Each named move below is a turn or a mirror, shown by a few rows before and after it. Which moves, in which order, take the first row of each later pair to the second? The first pair is answered.
D (before => after):
[ 13.0   6.1  36.3 -20.1  -8.5  33.4  32.3  -5.5 -21.3] => [ -2.8  -3.6  12.7 -11.7 -23.5   2.5  18.3 -46.4 -34.3]
[ 11.7   6.4  19.2 -36.3  21.9  -2.6   2.0  18.1  -5.4] => [ -4.9  -3.3  -3.8 -30.9   7.7 -25.7  -9.5 -21.3 -17.7]
[ -1.3   2.1 -30.3  -2.1  24.5 -13.4   7.6   6.1  10.9] => [  2.2   3.9 -25.5  -2.6  28.2  -9.6  11.6  11.3  13.5]
[-17.2   6.4 -16.7  15.4  -2.6  -7.8   5.2  17.3  18.2] => [-16.1   7.4 -16.6  16.6  -0.8  -8.9   3.1  16.1  18.0]
B (before => after):
[  9.7 -50.4  -9.5  13.0 -14.1  17.5  13.8 -53.1 -22.5] => [  6.5  -3.4  36.3  26.5 -36.1  58.3   3.0  12.9   6.2]
[-17.0  -2.4 -12.5  17.4 -14.0 -10.8  -8.9 -16.9   8.7] => [-16.7   5.7  -2.1  21.9 -18.1  -0.8 -11.1  -3.2  13.4]
[  6.9   2.3   6.4  19.0 -17.5   9.2  13.2  26.3  23.6] => [  9.0 -26.5 -19.4   9.9  -5.5 -14.4  21.9 -14.9   6.5]
P (before => after):
[ 8.4 12.2  2.5  4.6 14.0  4.4  9.2 30.6 22.7] => [ 13.0 -16.4  -1.0  18.1  -6.6  17.3  19.5   7.3  21.0]
[ -5.3  15.2 -18.2  -5.9  27.4 -24.4  10.1  27.7   9.2] => [  3.5 -32.4 -24.1  18.3  -5.1  -7.1  28.9 -11.2   5.8]
[ -8.9  26.2   0.2  -9.7 -10.7 -31.0 -27.0   7.1 -10.9] => [  1.5   0.7 -28.9  -6.0  12.2 -38.9   4.8  14.8   6.9]
W (before => after):
[-17.7  46.8   3.9 -25.3  17.6 -31.4 -38.1   5.6 -14.2] => [-18.1  43.4  -4.4 -24.4  19.4 -36.8 -35.5   2.3 -15.2]
[  6.6 -11.6  -0.6  -9.9  14.2 -11.1   7.6 -24.5 -10.2] => [  7.8  -9.9  -8.0  -8.0  22.0 -12.6  13.7 -14.1   0.3]
[ 12.7  -1.0  49.6 -18.8  -4.0  30.6  -0.9  -4.3 -19.1] => [  7.9 -13.1  34.2 -19.3  -6.6  14.0  -3.2 -31.2 -32.6]

Each pair is two moves apart.
[ 21.8 -12.8 -49.0  -9.0  42.7 -13.3  30.5  23.7  25.5] => [ -6.9 -17.8 -65.1   4.4   4.5 -39.7   1.1 -30.9   5.4]	W, D
[ -4.0 -11.9 -26.6   2.6  -0.6 -14.2  -1.4 -22.4   0.0] => [-16.6  11.1 -10.3  15.4 -21.2  -4.4 -15.8  -3.9  13.4]	B, D
[-17.8  13.8  -4.5 -10.4  15.5 -13.3 -16.9 -13.1 -12.0] => [-10.4  22.1  14.0 -14.5  19.4   4.4 -14.0   4.4 -10.5]	D, W
[ 12.0 -24.0  -1.0  -0.4   8.6   4.9  15.3  -6.3  -5.0] => [  2.4  11.3  15.4 -13.1  14.5  -1.7  -9.5   9.1 -11.8]	P, P
[ 20.5 -13.6 -17.6 -23.5  37.7 -18.2  -4.8 -19.8 -12.5] => [ 32.2  -0.9   6.7 -26.0  42.6   6.0   0.1  11.8  -2.5]	D, W
[ 2.9 14.2 -2.4 17.5 -0.4 11.3  5.0  6.6  3.5] => [-4.5 21.0 -7.6 16.2 -4.4 -0.9 -4.8 -5.9 -2.1]	D, P
[-23.4  23.0  10.6   9.7  27.0   6.9   9.1  34.3   4.9] => [-40.0  14.7 -21.9  18.1  20.1 -23.6   2.1   7.8   5.0]	D, W
[ 5.0  5.4 -0.6 14.5  0.9  5.6  0.9 19.5 15.7] => [  7.2 -18.2 -13.2  16.7  -1.4  -2.6   8.6 -11.1   7.0]	P, B
[ -3.2   9.8 -17.3   4.1   4.4 -16.5   8.4  13.7  12.2] => [  4.3  -7.3 -10.3  13.8 -10.2   2.8  16.3   8.0  15.5]	W, P
[-10.6   7.8  12.7  -2.7  -0.2   1.1 -12.0 -15.8 -15.2] => [-11.6  18.1  15.4   3.5  -1.9   6.0 -12.0   2.1  -2.2]	W, B
[-17.7  -3.9 -14.6  -6.7  11.6 -21.8  -8.1  -5.1   8.9] => [-18.8   6.0   8.4   9.0 -11.0   4.6 -11.0  18.1  21.5]	P, B
[  4.7   8.5  19.6  -5.4 -22.3  -0.9  -6.0  -1.0 -15.0] => [ 15.2 -11.6 -10.8  -1.9   1.0  -9.1  21.8  13.2   3.3]	P, P
[  6.9  -9.9  -9.3 -12.8  32.1  -8.9  24.7   1.0  -3.4] => [ -5.2  12.8  27.3 -14.0  -3.3   2.1 -10.4 -18.0 -27.9]	P, P
[ 21.3 -16.6  15.3  -0.6  -4.8   6.5   8.5  -2.3 -28.9] => [  8.5  -2.4   9.7  -9.5  -4.8 -11.0  -7.8  -9.5 -35.4]	P, D
[-22.3  42.0  -2.8  -5.9  -1.1 -18.3 -48.6  13.9 -15.0] => [-25.4  31.8 -14.9  -9.6   4.9 -30.2 -49.0  -2.7 -19.0]	W, B
[-1.2 14.3  2.4 -9.0 15.6 -3.9 -9.0 12.6 -5.0] => [  1.7 -16.2   2.3   8.1  -7.8   9.6   1.8 -16.2  -8.5]	P, P
[ 18.0 -13.5  -2.8 -21.4  14.7   3.0  14.1   4.3  10.8] => [ 16.5  -3.3  15.6 -21.9   4.4  16.2   2.8  11.3   9.3]	B, W
[-9.2 20.4  7.5 25.6  0.6 14.9  5.0 25.9 16.7] => [-15.7  -0.6 -19.6  32.7  -9.6  -5.1   5.2 -12.4   9.7]	P, D
[ -4.7  21.7  17.3   1.6 -12.4  -0.8   9.1  35.4  -0.8] => [-14.3  14.2  13.4   1.4 -30.2 -15.3  -7.8  -2.4 -21.1]	W, D
[-10.6  -0.7 -17.8   4.1   1.7   0.4  12.9  -3.7  11.8] => [-7.4  7.1  6.7  4.0 -8.8 19.6 10.7  4.5  8.2]	P, D
[-21.6   2.8  21.4  22.2 -39.0   3.5   1.3 -10.3   1.8] => [-20.1   0.1  23.5  16.9 -37.9   3.8   0.3 -18.4  -3.7]	D, W
[ -6.4  20.9  19.7 -10.0   4.8  -2.1 -18.7  12.9  -9.6] => [ -4.8 -10.4 -23.6  -3.2  17.9 -24.4   6.2  -2.4   3.0]	P, D
[ 19.4 -27.5 -10.6  18.0  22.9  18.2  33.0  23.2  16.0] => [ 10.8 -36.8  13.2  22.4 -19.8  27.0  10.6 -24.6 -16.8]	P, B
[ -8.8  13.0   3.7  -2.5  21.2 -18.4  -6.7  20.4  -7.1] => [-10.8  15.3  17.4  -4.4  13.6 -13.6 -13.9  14.4 -14.7]	W, W
[-10.1  11.3  13.1   8.0 -29.2   9.7 -22.6   0.0   3.6] => [ -1.3  11.1  22.3   4.7 -17.2  22.0 -12.2  14.2   9.1]	W, D
[  7.8 -17.0 -16.4  16.8  11.3  10.2  20.3  16.6  26.3] => [ -2.5  -4.4 -11.6  25.4  -7.7   9.4   8.7  21.5  32.3]	D, B
[  4.4 -24.0  -9.9  -0.3   7.4 -19.1  11.7 -18.4  -7.3] => [-14.6  -3.7  -3.6  17.2 -22.5 -17.5 -10.2 -14.9  -0.2]	B, D
[ 16.6 -18.7   8.8 -36.4  40.9 -16.1  11.3   1.0 -21.8] => [-13.4 -10.3 -10.1 -20.2   4.4 -40.0 -18.5 -31.9 -27.4]	B, D
[  7.6  11.5  -2.2   1.3  17.6  -8.1   9.3 -17.7 -17.1] => [  4.9  23.2  15.6   5.3   4.3   3.2  -0.6  -5.7 -15.1]	B, W
[  0.8 -17.1  15.0   5.4 -10.9  13.3  -0.6 -10.0  -6.1] => [ -2.2  -9.8  17.8   8.8 -14.7  17.9  -3.0   2.5   1.8]	W, B
[-14.7 -11.2  -0.8  -2.0 -14.5  -5.2  16.5 -32.0 -16.2] => [-0.4 -4.4  5.7 -3.0 11.0 15.1 41.5 16.3  5.6]	W, D
[ 16.8  -5.7  10.1 -29.4  38.7  -4.1  12.1  -4.4  -7.8] => [ 23.9 -22.8  12.7 -10.4  24.3  17.1  28.3   3.1   7.1]	B, P
[-16.7  25.6  30.8   5.3 -19.2  24.2 -16.2  29.2  -5.2] => [-21.1  19.8  34.2   1.1 -27.7  17.8 -27.7   3.3 -22.3]	W, D
[  1.6 -17.0  -1.9  -9.5   7.5  -1.9   8.0  -4.4  -6.3] => [ -1.5  -0.2   8.4 -15.6   6.9  -5.3  -6.9   1.6 -11.8]	P, P
[ 4.7 -3.2 -2.9 -1.2 23.2 -2.2 15.8 17.2  5.1] => [-9.3 13.1  6.3  9.1  2.9  4.0  2.2 25.0 12.8]	D, B
[ -1.6 -23.6  -4.4 -14.7  39.3   5.0  30.4   4.4  14.5] => [ -2.9 -33.3  26.3  -1.3  -0.9  31.8  20.3 -20.6  -1.4]	P, D
[  1.3   2.1  -6.6 -14.2  21.0  -5.0   1.4 -17.1 -12.5] => [ 10.6 -11.0  -1.8  -8.6  18.2  11.3  14.1 -15.6  -9.9]	D, P
[ 27.2 -19.0  30.5 -13.7   8.4  19.3   1.8 -23.4  -9.3] => [ 29.8 -21.8  24.8 -16.3  15.7  15.2   5.8 -24.3  -9.1]	W, D
[ 21.6   9.6   2.0 -11.4  35.0  -1.8  21.2  52.7  10.9] => [ 27.8 -34.9   6.1  19.1  -9.9  25.8  39.5  13.8  10.8]	P, B
[  5.1 -40.6   6.9  17.4 -28.5  19.0  25.3 -14.5   8.6] => [-15.7  13.9  35.6  -1.7 -38.0   5.1 -26.8 -11.8 -13.6]	P, D
[ 17.0 -11.9  -6.4  14.9 -40.6   4.1   1.6  -3.8  -4.7] => [ 17.6  19.9 -16.9  -3.0   1.5 -14.8  -1.5  35.2   7.9]	P, P
[  8.1 -10.3   1.8  -3.6   6.0  -3.2   4.7  -8.7  -3.8] => [  5.2  -8.1   1.3  -5.9   4.7  -6.1  -1.6 -13.2  -6.0]	P, W
[15.1 -5.1 -8.9 12.1 -5.6 21.5 19.6  5.9 22.9] => [ 14.6  -0.8  10.7   7.8 -20.9  30.8   5.9  -7.7   6.8]	W, W
[16.1  7.7  2.8 -2.5  4.3  0.2 23.6 20.2  6.2] => [ 17.1  -6.7  12.0   4.6 -18.4  12.3  21.7  -2.4  -3.8]	P, W
